In the data rows, 128 means zero.
Some points, one per row:
[133 126 136  98  77 127 118 125  96 120 123 130 124 114 148 133 131 107
 134 110 143 131 128  51 194  66   0 130 136 111 133 127  87 255 255 255
   0  87  14 255   0   0]
[133 124 132 125 142 126 125 122  98 119 126 126 124 131 145 123 131 109
 130 114 140 120 128 135  91 123 185 147 140 108 114 105 127 104 109 162
 110 114 144 143 103 148]
[126 120 124 134 141 124 129 133 130 140 127 130 136 132 147 125 128 109
 128 112 147 126 117 131 178 159 127  88 121 171 128 149 153 103 122 167
 136 115 134 165 116 157]
[135 126 136 121 143 127 126 122  99 117 129 129 128 134 147 128 133 110
 130 113 145 125 160 129  90 109 170 138 119 111 121 118 126  98 120 165
 125 116 141 146 124 152]
[132 125 134 119 143 128 128 125  97 120 128 129 142 132 135 129 122 121
 124 117 134 130 170 140  52 115 183 149 146 107 122 106 128 255 255   0
 204 255  20   0 255  36]
[131 122 132 123 141 124 126 121 102 129 125 125 134 128 144 125 129 105
 121 101 146 120  93 132 127 129 183 141 124 115 111 110 124 105 111 160
 108 104 137 134 104 150]
[126 120 130 117 135 120 122 116  96 110 120 117 132 129 113 122 116 127
 115 125 120 126  84 127 171 147 147 103 111 153 117 133 135  84  96  94
 161 157 140 115 128 138]
[108 127 106 178 165 137 126 156 255 255 130  97   0  81   0  98  99 255
 112 255   0 131 220 166  11 117 186 143 153 107 138 109 132  62  87 144
  93 192  96 255  95  24]
[117 127 108 142 137 129 132 136 150 128 129 134 135 137 148 131 136 112
 128 113 148 128 119 107 181 119  92 133 121 150 128 131 129 116 104 161
  97 107 151 134  86 148]
[143 136 143 122 153 135 135 130 104 129 137 140 147 134 148 134 133 122
 133 115 156 139 107 146 180 240 212   0 130 188 136 225 180 255 255 100
 114 138  64  50 219  90]
[ 91 132  49 171 170 125 126 135 255 126 125 129 137 133 120 128 119 131
 120 128 122 128 121 138 100 141 184 170 167  90 107  91 131 255   0 137
  16   0  72 100  41 187]
[129 127 136 115  67 126 121 123  99 124 128 124 140 133 128 135 124 133
 118 150 102 133 234 158   0 121 186 155 183 105 150  92 133  98 121 167
 129 118 137 152 130 154]
[129 126 138 139 144 130 129 138 155 160 132 132 141 133 142 130 129 116
 131 108 149 129 207 147  67 101 127 135 113 112 130 128 123 132 156  88
 170 165 107 100 184 125]
[135 125 135 126 145 127 128 122 106 136 124 129 127 136 146 128 130 114
 132 115 143 121  98 122 170 128 129 130 114 145 122 127 127  96 108 140
 137 125 136 142 128 153]
[131 124 134 113 122 127 123 121  99 118 123 125 142 131 145 129 127 110
 122 108 138 128  55 130 164 143 182 127 119 134 119 129 126 113 104 161
 100 103 139 139  94 149]
[127 123 133 116 117 125 127 123  97 118 123 128 137 132 142 125 124 107
 121 106 144 125 124  45 182  83   0 129 123 114 127 124 110 119  98 160
  90  96 133 135  86 151]
[131 124 138 123 140 128 130 124 100 120 128 126 142 130 147 127 131 110
 122 105 144 122 112 117 133 114 135 138 113 121 120 119 122  79 109  26
 220 220 136  93 165 121]
[139 126 137 130 147 135 132 126 111 135 130 130 143 138 141 131 128 118
 128 109 147 129 120 131 124 125 183 147 126 117 118 121 129 112 101 148
 123 113 139 142 119 158]
[120 131 124 126  73 129 125 130 101 107 131 131 143 131 137 130 128 122
 130 112 146 130  78 131 161 137 169 136 125 136 120 129 125  98 119 165
 137 127 136 160 130 155]
[136 126 136 127 146 126 130 127 105 135 128 131 128 131 144 133 135 112
 133 112 145 134 116 100 162 110  93 134 114 129 127 125 119  94 114 153
 108 105 183 103  74 135]
[133 121 138 112 144 126 126 123 100 119 124 125 140 134 141 127 126 118
 123 112 144 130 125  19 211  83   0 132 131 119 129 128 119 121 167   0
 255 255 103  47 210  86]
[131 125 130 127 134 125 124 123 108 129 124 130 129 127 146 123 127 107
 128 110 141 127 134 129  88 119 183 144 130 104 113 108 125 146  76 153
  69  72 119 143  77 156]
[120 123 121 153 150 126 128 149 255 210 125 125 138 131 140 125 123 113
 123 107 145 126 142 137  77 124 183 149 139 105 114 104 126 116  78 144
  97  35 197  33  72 152]
[133 129 139 133 145 127 128 130 125 150 129 133 128 131 147 126 125 119
 132 114 146 116   0 141 170 196 196 100 141 132 113 156 132  94 113 151
 108 104 188 101  71 132]
[122 121 127 122 118 120 123 120 100 120 120 124 131 128 143 121 127 105
 124 100 145 119 114 111 121 106 134 134 109 116 116 114 112 100 114 158
 111 101 142 131 102 148]
[123 127 130 146 145 126 126 144 247 185 121 115  74  99   0 110  98 255
 112 238  12 130 255 255   0 102 182 128 185 108 255 124 131 255 255 255
   0 108   0 255   0   0]
[135 131 142 134 146 129 130 133 124 153 130 130 135 137 148 129 133 109
 134 110 150 128  70 140 152 152 191 147 136 123 116 125 131  84 126 162
 131 108 181 114 102 138]
[125 116 128 113 135 117 120 116  93 111 117 117 119 129 142 121 126 103
 127 109 136 118 195 151  56  82   7 124 104 103 130 120  95 116 135 147
 118 118 105 144 141 131]
[130 125 135 116 144 123 128 123  97 120 126 127 126 132 144 126 129 112
 129 113 142 119 152 112 111  97  83 133 113 111 123 125 110 104 115 163
 116 101 151 124 104 151]
[138 131 138 127 147 130 133 128 101 123 131 133 145 137 127 132 128 134
 125 118 143 135 164 144  66 126 190 154 149 108 123 109 135 137  77 117
 170 102 136 178 180 168]
[ 85 133  27 183 190 132 130 136 255 139 129 122 110 115  34 118 108 200
 122 172  80 132  84 140 145 175 185 179 193  83  94 101 133 126  85 151
  99  49 173  71  83 157]
[135 128 139 125 141 129 129 126  99 122 131 121 124 140  78 128 119 168
 115 181  79 131 255 255   0 107 122 132  95 113 255 127 135  33  52 255
   0 255   0 255   0   0]
[133 132 139 116  55 133 123 127 101 127 134 134 151 136 150 135 135 116
 130 113 145 131  89 138 184 158 158 115 124 159 127 145 144 102 127  87
 187 185 136 115 171 135]
[133 134 142 117  45 134 124 135 101 128 136 137 146 140 142 132 131 126
 130 113 152 135 101 128 174 133 133 140 124 148 127 136 134 255 255 151
  85 104  86  69 166 124]
[132 128 137 133 138 131 132 127 104 132 132 133 135 141 149 133 135 113
 134 114 151 131 131 139 183 194 108  27 134 204 135 184 183 142 141 184
 118 117 124 186  99 172]
[132 124 132 119 139 123 123 119  96 117 125 124 120 130 143 124 129 110
 132 111 139 120 118 119 187 136  96 107 121 171 125 136 147 135  86 155
  87  75 118 142 103 159]
[126 130 126 138 133 131 131 133 116 130 129 134 139 133 147 130 131 116
 130 112 151 131  41 140 176 166 196 113 125 151 123 146 139 100  97 145
  96  82 197  72  52 125]
[129 125 133 119 132 128 124 122  97 118 123 125 144 128 145 127 126 109
 123 104 143 126  80 131 173 161 159 100 119 156 123 140 140 100 121 167
 135 120 126 164 126 158]
[137 129 141 132 146 133 133 129 106 137 133 132 134 134 151 135 137 114
 137 117 153 133  99 141 134 148 189 154 147 119 116 116 137 101 119 166
 134 134 147 158 127 156]
[133 127 137 124 140 128 130 126  99 121 128 129 127 138 147 127 136 111
 135 115 145 129  41 134 165 167 191 131 138 127 112 129 130 255   0 175
  33   0   0 255 190 243]
[134 132 151 148 146 131 132 155 255 215 132 134 128 137 148 136 142 116
 140 115 146 130 176 145  60 125 192 154 153 108 127 107 134 107 116 166
 114 112 152 141 104 152]
[135 132 151 147 147 130 133 157 255 219 130 133 148 138 137 132 131 124
 123 119 137 137 107 137 129 130 190 150 130 120 118 121 134 169  73 162
 102  54 112 176 141 183]
[132 129 137 140 146 130 130 145 180 168 131 135 138 111 150 131 124 116
 131 113 152 131 232 176  52  93   4 137 109 113 144 132 108 110 121 180
 121 129 125 191 121 153]
[124 138 123 132  92 135 132 129 102 117 134 138 140 139 150 135 135 116
 135 112 154 134 111 119 177 126 119 139 123 144 131 131 130  87 121 160
 127 103 198  87 100 143]
[ 86 149  43 158  90 120 130 130 179  66 131 135 130  98 156 139 130 115
 136 114 148 132 133  93 139  99  49 138 118 118 129 128 110  36 124 146
 153  69 255  29 111 111]
[143 129 138 133 150 134 132 125 112 143 131 133 126 142 149 134 141 120
 137 116 143 132 132  48 215 104  15 135 131 151 135 132 136 151  60 138
  62  51 153  98  38 145]
[119 128 124 164 149 130 128 157 255 240 131 127 143 134 133 133 128 129
 122 132 121 134 255 255   0 107 188 134 161 112 233 124 132 104 111 207
  36 161  79 255  62  37]
[125 129 124 153 159 131 130 145 243 173 130 129 128 132 146 132 139 115
 138 114 142 132 107 117 168 121 119 134 119 138 126 128 121 130  76 140
  72  74 166  93  45 140]
Here are 16 more points, each followed by its number:
[132 131 133 136 145 132 134 134 125 145 131 136 135 139 150 133 136 111
 135 114 150 130 188 152  53 117 189 148 142 111 128 112 131 132 101 163
  99  91 131 149 110 163] 0
[123 127 127 136 143 127 129 131 124 142 127 129 130 133 147 124 133 110
 129 111 142 121 211 148  62  92  93 132 109 111 127 124 114 101 123 170
 131 118 130 166 130 157] 1
[135 130 137 122 140 128 130 127 100 121 128 133 141 133 149 133 133 112
 130 102 150 124 162 130  94 106 142 139 116 113 122 122 123 120 138 144
 141 129 118 145 156 142] 2
[121 122 125 122 115 124 123 118  97 118 125 126 131 130 146 123 127 105
 125 104 145 116 109 129 114 123 184 142 124 112 111 109 125 104 122 160
 137 123 126 162 129 156] 3
[132 131 136 130 133 132 135 129 101 128 132 133 134 138 148 133 136 111
 138 116 149 131 189 145  76 110 167 141 119 115 128 124 129 109 114 165
 115 102 159 122 101 151] 4
[139 132 143 134 147 135 134 131 103 132 133 137 148 142 140 133 132 124
 132 114 149 132 120 121 141 121 134 145 120 127 128 129 127 108 129 131
 162 148 135 142 165 150] 5
[138 126 140 126 145 129 131 126 101 124 130 130 143 138 147 134 131 113
 126 108 144 132 114 109 162 114 102 139 118 131 125 125 123 102 119 163
 126 120 140 150 125 156] 6
[127 122 136 130 141 124 127 130 125 145 128 128 139 135 145 127 126 109
 124 104 144 127  75 129 157 133 167 129 116 132 118 124 129 140  83 153
  95  77 119 146 114 162] 7
[132 128 147 149 144 130 130 158 255 226 132  77   0 104   0  96  95 255
 109 255   0 132 233 181   4 111 189 143 149 108 142 115 138  97 120 120
 135 164 111 167 144  99] 8
[135 127 135 110  97 129 125 130  98 119 128 129 131 135 148 131 135 110
 132 115 151 129 121 129 189 149 110 103 125 172 128 145 152 101 105 141
 134 127 139 138 126 154] 9
[121 124 122 137 139 126 125 131 136 138 125 128 133 128 146 128 127 107
 129 109 147 128 129  95 136  98  72 135 115 114 123 119 107 108 110 161
 105 103 146 134  92 147] 10
[125 118 125 108 128 117 120 115  94 111 121 116 127 128 105 121 114 132
 112 138 104 122 173 130  59 100 173 129 112 104 120 109 119  82  83  64
 179 161 141 113 135 138] 11
[133 127 133 119 145 125 126 124  97 119 121 128 130 130 146 129 130 112
 133 113 142 126 200 153  42 105 183 138 126 109 125 113 126 117 101 156
  96 101 144 133  83 149] 12
[129 124 131 113 114 125 122 120  95 115 125 124 138 130 145 127 130 110
 123 102 144 125 125  88 199 121  45 113 127 174 126 133 144  90 123 162
 122 114 152 132 106 146] 13
[132 126 138 135 142 125 128 136 162 164 127 132 137  85 137 127 118 123
 125 108 153 130 255 212   0 105 183 137 147 108 157 119 132  86 103  72
 188 186 140 110 152 132] 14
[126 127 135 145 147 128 129 148 215 180 131 128 123 133 145 125 125 121
 134 117 141 119 121 136 111 128 187 148 131 116 114 114 130  71 131 159
 136 115 198  98  98 129] 15
Which of these numbered points is nearest to each point below, ignoring the 3 directions in which the first points spread most? Its number follows each.
[135 133 139 128 148 136 132 130 103 126 132 132 139 138 148 132 137 113
 135 115 151 131 112 113 163 120 112 137 120 136 130 130 125 101 122 166
 124 117 151 144 120 154] > 6
[136 129 139 126 146 132 133 128 103 124 129 105   0  67   0 100 101 255
 116 255   0 132 138 135 105 121 186 146 131 119 120 120 133  88  88  60
 207 175 157 134 160 142] > 8
[133 130 138 112  92 126 123 127 100 124 130 132 151 131 151 136 134 113
 129 115 137 131 202 151  58 106 178 141 124 113 132 121 129 255 255 140
  51  96  44  45 193  76] > 0
[139 137 143 124 148 132 133 130 103 127 134 114  60 142   0 132 110 255
 119 255   0 137 136 112 133  85   0 137 133 117 136 134  82 255 255   0
   0 255   0   0 255   0] > 8
[131 124 138 113 142 125 124 123  99 119 125 137 134   0 159 132 115 123
 129 107 150 128 123  87 209 119  45 117 128 175 132 132 144 195  50 169
  71  27  80 187 128 186] > 14
[127 130 133 120  93 130 127 128 100 117 126 129 131 136 147 127 134 115
 133 116 145 127 126  99 209 133  24  98 136 208 136 141 165  62 114 147
 125  69 241  26  77 120] > 13
[133 124 135 124 142 126 129 127 121 123 125 126 122 132 144 124 126 118
 137 118 141 117 206 148  70  97  83 136 108 112 133 125 116 104 112 164
 117 112 140 141 122 154] > 1
[140 129 139 131 146 134 133 132 101 129 132 134 144 141 149 132 133 116
 136 112 154 130 123 102 181 120  84 135 127 144 130 132 131 139  89 158
  82  88 146 135  81 154] > 6
[136 130 138 120 143 130 131 125  99 121 128 120 118 133  59 124 112 182
 115 186  73 133 255 224   0 104 185 136 133 111 168 122 133  87 122  71
 164 208 106 157 150  80] > 11
[131 124 133 114 139 123 126 122  96 115 122 117 129 132 101 124 112 142
 114 145 102 126 174 140  50 110 184 141 134 104 119 109 127  42 117   0
 255 255 152  86 215  90] > 11
[130 120 132 122 137 125 127 122  95 115 122 127 132 121 140 122 122 112
 123 107 147 127 149 125  82 107 168 133 118 109 116 113 120 129  72 110
 151  91 130 149 151 159] > 2
[138 130 141 120 149 134 134 128 102 125 132 133 144 139 150 134 140 115
 132 109 155 132 185 143  80 109 164 140 123 117 131 128 129 105 125 170
 140 125 138 169 137 161] > 2
[114 132 115 123  65 126 122 121  98 103 127 127 130 134 145 126 132 108
 128 111 145 123  91 127 145 127 172 135 117 124 119 122 124  96 120 165
 135 131 139 163 123 153] > 3
[113 132 110 124  50 127 121 127  99  98 127 128 135 133 145 124 131 108
 127 108 146 127  68 129 166 142 168 126 118 140 118 127 133 112 125 174
 127 118 123 179 118 163] > 3
[135 122 135 107 106 123 123 121  97 116 125 129 127 111 151 131 126 108
 134 111 144 132 123  77 205 114  40 119 126 166 131 129 139  87 101  86
 176 171 142 115 146 136] > 13
[128 123 132 105 121 123 116 121  96 117 127 120 135 132 116 124 117 131
 116 130 118 127 116 102 135 108 105 134 110 118 119 117 112  97 107 147
 126 118 132 141 125 149] > 6
[134 120 135 111 142 127 126 122  95 121 127 125 123  32 160 139 133 107
 137 107 140 136 126 108 193 139  43  84 126 201 128 143 163 235  18 156
  38   1  32 210 111 191] > 14
[119 124 145 159 141 124 126 159 255 255 125 106  81 128  38 141 105 202
 108 255   0 131 116 138 120 158 184 192 195  70 100  77 130  93  99 132
 126 129 128 159 126 135] > 8
[127 120 132 118 138 125 125 120  96 115 125 125 138 129 147 127 124 107
 121 103 142 125 185 141  44 105 182 140 128 106 122 109 125  87  98 108
 147 137 140 131 130 142] > 12
[127 124 137 123 132 122 127 121  99 120 126 126 126 133 143 125 133 108
 131 112 143 124 127  63 201 107  32 127 127 151 126 125 133  86 119 155
 116 108 182 108  83 135] > 13
[131 128 137 133 145 129 129 133 122 143 129 133 139 134 149 132 135 111
 133 107 148 128 148 128 103 115 163 143 122 119 123 120 126  97 118 158
 144 129 135 155 137 157] > 2
[135 129 138 123 148 132 131 129 100 122 133 132 135 134 148 130 135 111
 134 112 147 133 196 143  18 127 187 168 182 102 132  86 136 151  78 147
 117  73 117 163 143 173] > 0
[128 130 129 133 122 132 136 131 104 124 129 133 149 140 150 132 133 120
 131 115 148 134 131 122 197 149  82 105 131 188 135 149 162 255 246 238
   8  86  99 171  32 123] > 15
[135 132 139 135 141 134 133 128 106 136 132 135 137 141 150 136 139 118
 140 116 150 135 128  93 174 111  65 138 127 135 131 133 123 105 118 168
 128 127 148 158 123 155] > 6
[137 126 135 124 138 128 131 123 102 122 129 129 129 133 147 127 132 113
 135 112 149 123 124 134 181 168 137  78 125 178 129 158 157  98 122 168
 135 123 140 160 128 157] > 9
[135 122 134 132 143 127 123 130 136 156 126 129 135 131 147 121 130 111
 126 103 146 119  41 134 161 159 194 127 130 128 112 128 128 179  58 157
  59  46  91 165  91 172] > 7
[140 135 142 136 139 136 138 132 109 134 138 139 146 145 152 134 139 117
 139 112 157 135  87 137 166 141 175 145 128 142 126 133 135  98 118 123
 172 162 147 141 158 150] > 5
[123 122 133 109  82 126 119 119  97 114 124 127 136 132 145 123 123 110
 121 104 143 122  83 129 134 129 181 140 117 121 115 116 122 102 110 160
 113 117 142 145 102 147] > 3
[130 121 129 126 135 121 124 121 114 137 123 124 121 127 144 122 128 110
 128 112 139 120 209 156  16 109 182 141 142 102 130 107 126 157  59 143
  68  31 126 103  62 157] > 12
[135 129 138 119 118 132 131 128  99 119 127 130 135 132 147 131 132 114
 132 109 147 123 216 159  52 104 173 140 122 112 133 122 130 133 145 171
 120 113 116 157 137 152] > 0
[141 132 144 133 137 136 138 132 103 132 137 140 136 107 160 144 137 117
 144 118 156 141 182 143  88 114 166 146 126 122 133 130 135 108 128 145
 152 142 138 155 163 153] > 2
[131 129 136 124 143 128 129 123  99 123 128 129 135 133 148 129 132 112
 133 114 148 132 128 129 109 117 177 142 125 117 120 118 127  86 122 160
 122 108 182 110  93 137] > 4
[137 127 138 123 144 130 129 129 101 121 129 109  72 134  16 136 111 229
 111 255   0 136 184 141  75 106 167 141 120 114 130 122 129  72 255   0
 255 255  70  58 255   0] > 8
[137 127 137 129 144 127 132 126 105 121 132 138 141  55 138 134 120 131
 131 110 156 131 169 140  80 116 185 143 129 114 125 119 131 198  47 161
  68  47  99 182 124 184] > 0
[132 125 134 127 131 130 128 123  99 124 126 130 132 133 146 126 129 108
 130 112 148 129 255 201  14  92  68 133 104 108 156 125 121 106 126 172
 134 118 127 170 128 160] > 1
[133 128 138 130 142 129 131 129 106 137 131 133 142 133 148 129 134 110
 133 103 146 127  63 133 170 148 175 126 121 146 118 133 133 168  73 163
  80  60 107 164 112 175] > 7
[132 128 134 126 137 130 130 127  99 126 128 133 144 132 149 132 131 111
 125  98 150 126 155 139  70 144 186 193 196  81 118  72 133 102 118 163
 119 117 147 150 113 152] > 0
[140 132 141 132 149 133 133 127 104 132 132 135 135 135 149 133 135 119
 135 117 149 124 126 132 131 124 170 145 128 121 126 124 133 125 135 178
 129 118 126 175 133 162] > 5
[129 134 132 141 143 134 133 143 132 139 136 139 145 143 151 135 140 113
 133 114 152 133 100 129 170 136 141 142 121 145 126 128 131 103 115 158
 130 127 142 155 136 155] > 5
[ 93 129  68 132  87 114 123 121 134  80 116 104  77 123  14 119 100 206
 104 255   0 125 203 152  16 101 179 134 132 102 124 105 125  77  98 111
 136 153 116 159 127 109] > 11
[120 120 121 130 124 122 124 124 110 121 119 126 132 129 143 124 127 103
 126 103 147 120 122  51 167  86   2 128 123 112 121 120 105 145 158 157
 111 106 103 137 141 136] > 10
[125 124 128 142 145 123 125 142 230 182 123 129 133 130 143 126 125 106
 124 106 146 125 183 141  55 102 180 139 121 108 121 113 127 102 109 157
 117 113 135 142 111 151] > 2
[134 132 139 118 143 132 133 128 101 124 129 132 133 116 151 135 138 116
 141 115 146 133 129 139 180 227 144   0 133 209 136 223 195  95 104 127
 147 140 143 137 138 152] > 9
[108 131  82 176 188 133 131 149 255 198 131  98   3 134   0 126 101 255
 112 255   0 137 247 182   0 114 186 146 164 110 153 111 135 152 199   0
 204 255  48 116 188   0] > 8
[131 119 134 121 141 126 126 121  98 118 123 121 125 127 145 128 134 111
 131 112 139 125 255 251   0  96 184 133 129 108 183 122 130  95 118 162
 130 118 131 153 126 153] > 12
[136 126 135 124 142 127 127 123 102 128 130 130 127 130 146 129 130 110
 129 112 147 124 154 133  83 112 178 139 124 108 119 113 125  98 110 155
 127 122 140 147 120 152] > 2
[136 129 141 128 148 130 131 129 101 123 130 133 149 133 150 133 134 110
 132 105 146 129 255 209   8 102 172 141 121 111 155 132 133 118 138 137
 142 135 116 143 162 135] > 0
[ 90 130  53 154 139 120 121 127 244 100 119 125 132 129 135 119 117 107
 116 104 140 122 174 131  68  95 150 131 109 105 118 113 113 152  73 154
  80  53 103 139 101 167] > 2
[135 126 138 129 145 128 128 127 128 151 128 128 134 126 148 134 130 113
 135 110 151 128 223 164   8 113 187 145 151 111 140 106 135  95 123 169
 139 120 141 152 127 156] > 0
[136 126 136 124 144 129 130 126 100 123 129 127 142 135 148 131 132 113
 131 103 149 124 253 191  13 107 188 137 129 112 146 123 130 142 153 163
 119 114 117 144 145 147] > 0
[128 126 128 133 139 129 126 127 115 134 129 129 142 135 149 133 134 113
 130 106 148 127 129  75 150  94   8 132 121 116 129 127 104  90 126 164
 140 115 160 138 124 152] > 10
[101 133  86 135  72 122 121 125 114  89 124 127 137 130 143 126 127 110
 122 105 144 129  90 126 133 126 181 140 119 120 116 117 123  93 109 144
 138 134 138 142 131 151] > 3
[ 97 132  72 138 101 120 126 126 144  91 124  96  13 126   0 120  96 255
 107 255   0 128 118 135  97 137 180 155 149  98 107  95 126  89  94 114
 144 139 132 153 130 133] > 8
[138 134 142 128 148 133 134 126 103 125 132 135 128 135 149 128 131 119
 133 116 147 123 183 135  90  96  69 139 117 115 136 126 116 101 120 167
 135 124 142 160 132 157] > 1
[126 120 128 113 136 123 122 118  96 113 121 121 120 124 142 121 128 104
 127 108 139 122  93 112 148 113 126 130 105 122 114 111 114  86 105 114
 154 140 130 125 139 142] > 6
[132 122 131 119 136 123 127 121  96 117 122 124 136 124 119 122 113 125
 118 114 132 123 137 109 109 103 116 130 110 113 116 117 114 117  88 135
 114  99 126 137 113 156] > 11
[131 121 135 127 140 126 124 123 100 125 124 126 133 126 144 124 128 107
 127 100 145 121 126  84 139  91  27 130 115 113 123 123 100 100 121 138
 143 129 122 145 144 145] > 10
[135 127 140 116 144 130 126 125  98 123 131 131 130 118 146 134 138 115
 135 112 148 135 127 139 175 203 151  23 126 194 136 192 177 157  74 158
  93  66 116 159 118 171] > 9
[126 126 131 124 108 126 127 121  99 121 126 127 132 133 147 126 128 111
 130 110 145 124 122 130 180 165 124  78 121 179 129 157 160 106 108 156
 101 109 163 121  77 139] > 9
[121 114 124 114 121 117 119 115  94 115 119 117 134 127 143 118 123  99
 113  98 136 117  81 121 128 121 177 130 115 113 109 110 114 100 105 155
 105 107 134 138  95 145] > 3
[127 122 129 119 140 122 122 121  94 115 123 125 122 126 144 120 124 108
 124 112 139 115 204 152  12 108 181 143 146 100 129  99 126  85 121 159
 128 109 155 125 111 146] > 12
[135 130 148 138 146 130 128 143 169 174 128 132 137 135 148 131 135 111
 136 111 149 127 118 131 123 128 183 142 126 119 119 119 127 103 121 155
 147 132 136 158 144 156] > 5
[116 126 113 125 101 122 122 121 105 112 121 128 127 128 145 126 126 107
 130 110 144 127  80 129 147 132 175 134 118 124 113 120 124  93 120 160
 116 127 158 139  97 141] > 3
[134 124 137 126 143 128 127 128 123 144 130 127 120 132 147 127 138 119
 136 113 139 125 180 136  77 108 161 137 115 113 124 118 125  92 113 153
 116  90 177  94  84 138] > 4
[134 129 140 126 147 134 130 129 103 123 130 131 133 137 148 130 137 113
 134 114 149 127  18 139 170 180 199 116 134 136 119 146 138 162  73 161
  69  75 115 161  94 165] > 7
[132 124 136 120 143 126 126 121 108 124 127 124 132 131 146 126 126 109
 124 106 147 124 255 198   7  93 168 130 117 110 146 118 126  91 106 142
 132 128 129 149 129 145] > 12
[129 124 134 100  99 122 120 118  95 114 123 122 134 130 123 128 117 130
 117 142 106 126  98 113 140 112 137 133 110 124 113 117 117 151  78 162
  85  58 108 153 110 167] > 11
[127 123 132 130 143 127 123 129 139 147 125 126 140 134 141 127 124 114
 122 112 138 126  80 130 143 132 182 138 120 124 116 114 122 143  79 153
  83  56 125 125  84 160] > 7
[133 122 136 119 144 127 128 122  98 119 127 126 139 130 141 128 124 117
 126 108 147 129 250 191  34  92   0 133 104 111 151 128 103 125 151  94
 157 161 100 114 168 114] > 1
[119 130 111 141 120 128 130 128 122 116 128 131 138 137 148 129 130 113
 130 107 149 131  70 133 174 147 167 125 120 145 123 132 132  93 127 167
 140 118 151 148 123 152] > 5
[132 123 135 120 141 125 125 121  97 120 126 126 122 131 147 120 127 116
 129 114 138 118 122 150  85  78   0 130 128 108 142 125  43 203 213 163
  51 108  65 139 144  67] > 10
[131 124 135 136 143 127 130 132 137 152 128 130 138 133 147 130 132 111
 132 105 148 122  45 136 161 160 193 132 133 132 115 128 130 134  93 161
  89  81 132 138  92 157] > 7
[125 126 124 130 107 128 130 122 100 118 128 131 139 135 147 128 131 109
 128 105 147 126 127  79 200 113  49 128 124 158 129 128 135  89 113 153
 115  85 194  79  86 138] > 13
[122 128 129 122 102 128 125 123  98 113 128 126 141 132 148 128 128 109
 124 103 143 124 104 112 158 116 117 131 112 129 121 124 119  94 118 164
 127 119 138 150 125 154] > 6
[134 129 138 124 119 135 128 126 100 120 127 134 140 134 149 131 136 113
 131 107 149 127  92 138 178 198 185  51 125 177 129 177 163 104  98 150
  98  87 183  92  60 133] > 9
[133 124 133 114 117 123 124 121  97 120 125 130 132 135 146 128 131 106
 128 108 146 125  70 136 173 183 185  70 121 162 124 162 152  98 115 163
 110 124 158 135  92 143] > 9
[129 129 123 133 127 133 133 133 111 129 130 135 139 134 148 130 131 115
 127 111 152 133  93 125 171 131 139 134 118 143 123 127 128 131 145 154
 138 125 121 145 150 153] > 5
[128 129 134 128 119 130 129 128 102 124 133 130 134 138 148 124 135 115
 131 117 147 123 215 155  60 101 152 139 118 115 136 125 128  92 127 164
 131 117 161 137 114 149] > 4
[134 122 133 122 142 126 129 124 100 122 128 132 139 134 145 125 125 114
 129 108 150 129 236 174  32 101 176 137 118 112 139 124 132  87 107  81
 179 173 141 118 155 136] > 12
[ 71 132   6 225 254 161 136 128 255 246 135 118   0   0   0  81 102 255
 119 255   0 134 245 167   0 124 190 154 184 111 157  98 138 221  53 194
 123   5  66 255 216 208] > 8
[132 121 133 119 141 125 123 122  97 116 123 128 126 125 143 119 120 111
 125 104 141 108 119 126 177 155 123  81 120 170 125 149 152 106 108 160
 108 107 141 140 103 150] > 9
[136 126 139 123 148 131 133 128  99 125 134 132 149 139 137 133 126 124
 129 114 144 133 104 127 144 127 155 144 118 129 122 124 127  90  89  72
 181 185 152 117 144 137] > 5
[ 88 147  50 146  60 119 124 129 139  64 127 104   4  67   0 101  99 255
 113 255   0 130 146 134  91 115 184 144 128 114 120 112 128 231  25 178
  92   0  46 207 162 209] > 8
[132 127 137 119 144 127 132 124  99 122 128 124 141 139 134 128 125 121
 123 113 140 130 211 154  64 100 146 135 116 114 128 121 127  75  93  34
 226 206 153 120 166 133] > 11
[136 131 152 139 149 132 134 149 230 210 134 131 133 135 147 129 134 117
 134 116 147 124  76 141 145 153 190 151 148 117 114 120 137 202  41 154
  54  26  80 171  88 178] > 7
[121 134 120 134 102 131 131 128 107 114 130 132 143 135 125 130 123 133
 126 119 144 136 108 119 151 122 135 139 118 130 124 124 124 118 105 161
 111 102 138 145 114 159] > 5
[ 87 153  42 151  63 118 128 132 155  59 134 133 141 137 150 132 133 115
 135 115 152 133 217 155  70  99  68 142 113 117 138 129 118 101 127 173
 141 123 141 165 128 160] > 1
[132 119 131 115 139 122 125 120  96 116 127 127 134 131 144 125 128 105
 124 108 145 125 255 246   0  96 182 129 124 110 180 121 128  39  93 132
 119  24 255   0  56 100] > 12
[139 130 138 109  76 125 123 126 101 120 128 128 140 136 112 126 123 140
 125 135 126 133 140 127 113 113 151 142 118 119 121 123 123 255 255   0
 215 255   0   0 255  15] > 7
[141 130 139 107 113 133 126 127 100 124 133 134 147 134 111 131 121 147
 130 124 136 134  80 135 156 145 189 143 127 133 120 126 131 148 224   0
 255 255  77   0 255  34] > 7
[134 129 136 123 147 130 131 125 100 123 127 104  12 132   0 121 100 255
 111 255   0 134 233 176   8 112 186 144 147 110 144 112 129 155  70 116
 225  85 131 238 240 175] > 8
[132 120 133 124 141 120 123 119 109 133 126 127 125 123 143 118 119 108
 126 104 142 111   0 133 165 203 187  81 138 122 110 157 132 157  67 151
  62  60 110 137  69 157] > 7
[127 128 125 135 138 130 135 135 115 133 131 135 134 140 148 135 137 114
 135 114 150 134 141 115 121 108 116 144 119 120 128 128 117  92 125 164
 129 131 170 144 104 140] > 6
[138 131 142 125 150 132 134 130 100 125 132 129 130 139 151 134 134 115
 136 114 147 128 130 136 182 185 122  45 135 199 135 178 175  92 126 165
 125 117 172 125 103 145] > 9
[129 133 127 151 155 137 136 141 172 151 132 135 143 140 151 135 139 116
 135 114 153 134  69 144 156 166 190 156 158 115 112 120 137 109 131 146
 150 136 133 150 158 151] > 5
[136 130 137 117 106 128 128 127 100 121 129 128 148 132 150 132 131 112
 128 105 145 132  96 133 140 134 184 145 126 123 124 122 125  98 122 167
 135 134 150 159 116 150] > 3
